Each row is where one point has got to under a steady rotation. How many ticks took it there?
The counts run from 0 to 161.
[145 170  97 184 135 111 150  94 122  88 169 165 142 124 159 118 143 146
 120 183 119 129 176 136 108 145 152 136 106 145 117 112 167 150] : 116
[123 126  78 122 128 144 131 128  97 109 131 138 106 126 161 146 146 173
 136 115 109 161 116 114 119  92 146 132 149 152  71  63 165 105] : 27
[107 140  81 131 115 122 149 111 165 132 149  62 174 152 151 107 140 104
 124 139 123 104 125 142  85 175  99 147 106  92  90 140 142 131] : 7
[107 119 120 166 111 117 170 134 129 168 160  99 154 155 124  82 110 156
 103 127 122 160  83 109 110 126 103 130 140 148  78  88  92 134] : 94
[ 95 147 164  98 139 143 162 125 101 113 119 138 145 109 167  86 107 124
 170 169 106 171 127 113  80 115 112 106 128  99 109 165 167 125] : 68
[ 92 108 108  96  98 145 135 136 102 123 108 134 109 109 176 122 137 154
 171 119 133 160 106 139  74 146 124  95 116  70  93 131 165 143] : 153
[116 163 100 148 146 131 160  82  89  89 197 137 118 105 116 108 109 144
  95 135 104 150 143 164 112 158 146 110 145 147 133 113 117 126] : 33
[111 166 134 152 182 150 120 115 153 110 124 158 149 168 140 130 100 109
 111 111 127 147 178 110 128 114 145 162 137 101 145 172  79 109] : 82
[ 97 128  99 109 138  93 154 187 117 148 133 109 128 179 120 121 135 132
 108  88 114 144  69 142 130 159  98 145 137 157  94  78 135 130] : 11
[114 124 118 141 175 149 116 112  88 104 119 140  99 199 112 130  93 146
 154  91 127 148 129 114 141 139 108 133 134 189  96 117 154  99] : 143
[116  71 130 151 150  98 146 105 135  82 133 101 147 157 144 166  63 110
 127 124 108  94 131 120 163 156 150 136 143 130  99 116 149 156] : 56
[118 152  77  96 148 122 161 159 159  97 160 143 152 137 186 153 114 127
 144 134 141 136  92 123 149 149 117 122 163 115 154 162 142  89] : 74
[140 126 117 156 135 119 153 183 137 117 140 176 105 158 153  87  93 137
 109 102 180 191 120 100 146 133 145 105 128 135 132 131  90 122] : 78
[120 133  96 171 104 132 135 110 179 146 165  84 162 168 138  95 130 168
 148 143 139 143 100 115  94 125  90 126 149 123  83 116 111 123] : 92
[ 75 120 108  98 112 165 129 117  95 110 111 138 113 120 162 128 142 138
 182 126 112 159 112 152  73 137 112 105 118  84  96 143 170 122] : 152
[ 81 120 103 101 151 148 121  72  85 107 139 159 145 130 125 140 119 122
 173 128  92 137 134 179 102 133 126 118 127  96 107 157 147 124] : 150
[109  98 136 152 128 154 131 103 100  82 123 110  96 178 140 162  78 121
 182 109 119 112 100 127 124 137  90 122 172 149 115 139 133  94] : 59
[140 166 131 144 146 142 162 131  82 132 110 163 138 146 177 156 164 171
  97 135 124 114 148 118  82  98 171 146 119 141 140  96 141 118] : 113
[123  86 146 124 146 108 141 159 124 133 122 179 134 162 140 158 151  84
 125 110 114 144 117 151 142  96  90 136 138  71 132  64 160 129] : 104
[113 148  96 113 142  85  80 137 137 112 157 105  73 127 125 118  99 109
 123 121  96 129 110 125 142  84 104 113 174  79 106 119 138  90] : 42
[111  70 157 168 137 121 149 130 137  74  90 100 124 154 156 114  94 121
 111 127 128 104 142 107 143 145 155 128 109 124 110 106 170 172] : 54
[100 154 157  98 177 126 141  96 102 137 144 154 160 144 138 128  98 142
 171 149 100 154 140 148  80  88 122  99 149 117 112 183 159 131] : 66
[115  96 149 152 112 157 142 124  91  97 113 117  79 176 137 137  83 134
 191 106 132 119  98 124 102 140  96 112 168 139 117 137 123 101] : 60
[107 166 169 146 182 124 181 125 132 147 146 120 176 172 126 136 131 129
 109 119 111 114 130 140 106 172  87 160 126 116 154 108 116 131] : 98
[141 138 101 159  97 109 158 106 136 127 146 115  84 143 167 171 135  83
  86  83 135 118 147 116  95 168 116 108 142  93 127 133 137 145] : 122
[132 155 117 135 141 137 154 137  60 136 114 168 130 147 181 149 156 166
  94 131 121 126 126 118  92  81 159 148 125 153 133  84 125  97] : 112
[135 132  76  80 136  88 151 143 129 155 160 125 144 103 170 142  91 188
 131 109 122 152 114 124 123 150 153 103 146  91  90 127 160 147] : 156
[114 119  92  87 129  93 188 160 136 129 138 154 170 109 190 149 102 117
 130 140 112 127  94 124 154 148 160 125 152  89 135 146 146 135] : 72
[135 179 104 178 118 118  86 120 124 133 134 157 122 169 115  70 125 135
 157 137 130 136 172 140  80 130 129 144 114 125  86 156 101 118] : 0
[102  96 152 149 144  94 134 161 112 109 145 172 131 152 112 105 137  80
 146 153 107 155 101 160 139 134  87 149 122  97 127  66 135 144] : 102
[ 78 122  87 101 138 136 143 117 111  99 116 102 133 161 140  74 143  82
 101 145 113  94  94 140 155  98 118 137  99 123 105 129 176  96] : 135
[185 106 126 137 149 128 117 116 134 144 162 131 140 156 174 171 128 119
 155 144 161 126 135 122 105 104  95 135 115  62 131  85 138  90] : 107
[132 170  83 147 132  65  88 120 106 135 185 113  71 159 121 143 108 103
 114 118 122 126 108 145  95 149 117 110 136 120 117 146  94 120] : 125
[129 111 151 150 154 164 153 106  69 124  92 155  86 177 117 104  92 138
 155  80 134 135 166 107 112 154 125 125 121 143 101 116 152 118] : 145
[140 133 109 151 127 132 150 187 147 100 151 164  97 151 168  88 103 138
 133 116 187 185 105  98 138 145 125 113 132 136 142 135  99 107] : 77
[137 127 121 151 158 110 153 170 138 126 139 182 117 155 143 107  85 129
  91  86 166 178 138 106 152 114 164 122 136 124 137 137  79 131] : 79
[150 122 110 136 137 124 121 126  63 138 164 145 129 140 164 136 121 142
 121 157 131 147 105 122 107  73 141 141 114 139 110  72  94  71] : 110
[129 111 157 121 157  97 145 115  93 159 147 165 144 161 123 142  83 165
 164 115 114 129 134 161  90 108 158  90 154 114 120 171 117 156] : 64
[116 134  78  93 146 104 176 149 151 112 150 152 166 125 192 157 110 123
 135 142 123 124  90 128 158 143 139 121 167 104 147 159 144 109] : 73
[129 182 138 125 140  93 130 154 105 168  93 135  79 171 117  80 146 131
 110 109 121 104 144 118  86 104 128 118 133  99 120 142 153 130] : 129
[104 140  84 129 115 134 164 101 168 141 131  85 180 154 149 119 153 102
 106 114 114  96 146 148  86 150 109 148 112  88  90 149 153 137] : 6
[102 181 109 130 140  84  95 150  87 151 139 132  55 173 110 107 133 114
 106 110 105 131 106 134  94 101 113 113 144 139 114 136 119 114] : 127
[110 117 135  98 107 114 196 152 112 128 107 151 153  91 189  92  99 113
 148 160 112 145 108 107 108 136 150 117 118  75 111 136 147 149] : 70
[153 149  97 138 122 157 178 121 109 132 126 130 103 128 166 141 134 189
 115  86 132 134 149  97  98 126 156 125 162 133 100  74 161 118] : 29
